The rows below fall into families. The same turns and mirrors carry the whole set onto itself and the rows of a family onto each other. For each named row, which other rows are in its family? Write them in the order they are listed.
These 16 rows form 4 families of 4 rows each.
k_444: [  9 -20  -3 -10  26   0  -2  19 -22  10   5   4  19  -5  38  -5]
k_274: [  7  30  -3  -6  19   2 -24  -6  -6  22 -30  25   9 -20  21   5]
k_90: [ -2 -31  -5 -13   7   3   1 -25 -11   7   9   8  40 -11  35  19]
k_341: [ 10 -30   1  -8  16  10 -11  11  -1  11   2   2  31 -10  34   3]
k_389: [  8  31  12  13  14  -3 -10 -16 -16  17 -29  22   2 -14  16   8]
k_738: [ -5 -23   4   2   6  -2  -2 -29 -27  14   8   2  35  -6  32  11]
k_418: [ -1 -37   4 -14  10   1  -2 -27 -12   2  -2   0  33 -13  32  12]
k_162: [ 10   4  -8  16  -3 -29  -5 -19  -7  20 -19  34  -2 -38  23  15]
k_275: [  3  18   1   9  16  -6 -13 -11  -2  10 -37  26  -8 -20  12  10]
k_391: [ 11  -3 -20  12  -8 -18  -6 -23 -16  24  -8  39  10 -29   1   6]
k_223: [-14 -37   6   5   0 -14  -9 -28 -18   4   4  10  30 -12  36   8]
k_950: [  7   2 -10   8  -6 -29  -2 -10 -25  20 -10  41  -5 -27  13  10]
k_209: [ 16  -1 -13  15 -10 -19  -7 -18  -4  32 -24  36  -6 -34  15  10]
k_633: [  1  24  -3   9  14  -3  -8 -12  -3  19 -38  31   4 -21  17  20]
k_142: [ 12 -16   8   5  29   1  -2  13  -5  -5  -3   6  22 -11  41  -9]
k_269: [ 10 -24   4  -6  18   3  -2  15  -1   3   3  -1  31 -20  35  10]

The rest of the family of k_444: k_389, k_738, k_950
The rest of the family of k_274: k_391, k_223, k_142
The rest of the family of k_633: k_418, k_209, k_269

The rows below fall into families. The same turns and mirrors carry the whole set onto itself and the rows of a family onto each other. For each named row, which other rows are in its family? Write them in the order they are listed.
These 30 rows form 10 families of 3 rows each.
k_400: [-11 -10  -5 -33   5   4   2  -8  -9]
k_8: [ 30  -7  -1 -13  19  25  -8  15  16]
k_210: [ 26 -13 -20   3   0   8  14   2 -25]
k_21: [30 -8  8  2 14 26 12 10  5]
k_376: [ 28 -13  19  -3  11  25  -7  13   3]
k_666: [ 33  -7 -12   1   9  -2  15   7 -25]
k_541: [ -5 -22 -14 -35  19  13   2 -10  -9]
k_922: [ 20  -5 -12   2   5   2   4   3 -37]
k_716: [ -5 -14  10 -27   9  16 -14 -17 -10]
k_102: [ 27 -15   5  -9  22  17 -12  13  18]
k_877: [ 15 -20   8  -1  19  25  -1  12  17]
k_149: [  3 -11 -10 -37   7   7  -1 -19  -8]
k_824: [ 27 -15  12   0  21  24 -11  11   9]
k_115: [ 21 -16 -10  -2   3  -4  -1   9 -36]
k_737: [ -4 -22 -10 -36  19   4   7 -10 -12]
k_742: [ 21  -1  16  -2  18  18 -11   3  14]
k_717: [ 24   1 -20   2  12   1   3  14 -29]
k_96: [ 27 -10 -19   6   9  12   7   4 -32]
k_518: [ 21 -10  18   7  14  14 -16  13   3]
k_513: [ -5 -15   1 -37  11   4  -7 -12  -6]
k_792: [ 14 -11 -18  -9  11 -13  12   8 -27]
k_505: [ -2 -17   2 -40  12  12 -12  -6 -14]
k_844: [ 32 -10 -20  -1   6  -7   9   5 -22]
k_164: [19 -1  9 -7 18 27  3 17 14]
k_371: [ 20 -10 -11  -1   9  -1 -14  -2 -37]
k_923: [ 24 -13 -13  13  12  -3  -4  -4 -28]
k_487: [  6 -16  -7 -41  27  17  -4  -6   0]
k_242: [-12 -15 -12 -35  11   4   1   1  -5]
k_238: [-12  -8  -5 -27  18  11  -9 -15 -17]
k_876: [ 22  -8  10 -13  28  26   2  15  12]

The rest of the family of k_96: k_400, k_102
The rest of the family of k_922: k_824, k_513
The rest of the family of k_742: k_923, k_238
The rest of the family of k_487: k_21, k_792
The rest of the family of k_844: k_541, k_164
The rest of the family of k_149: k_877, k_717

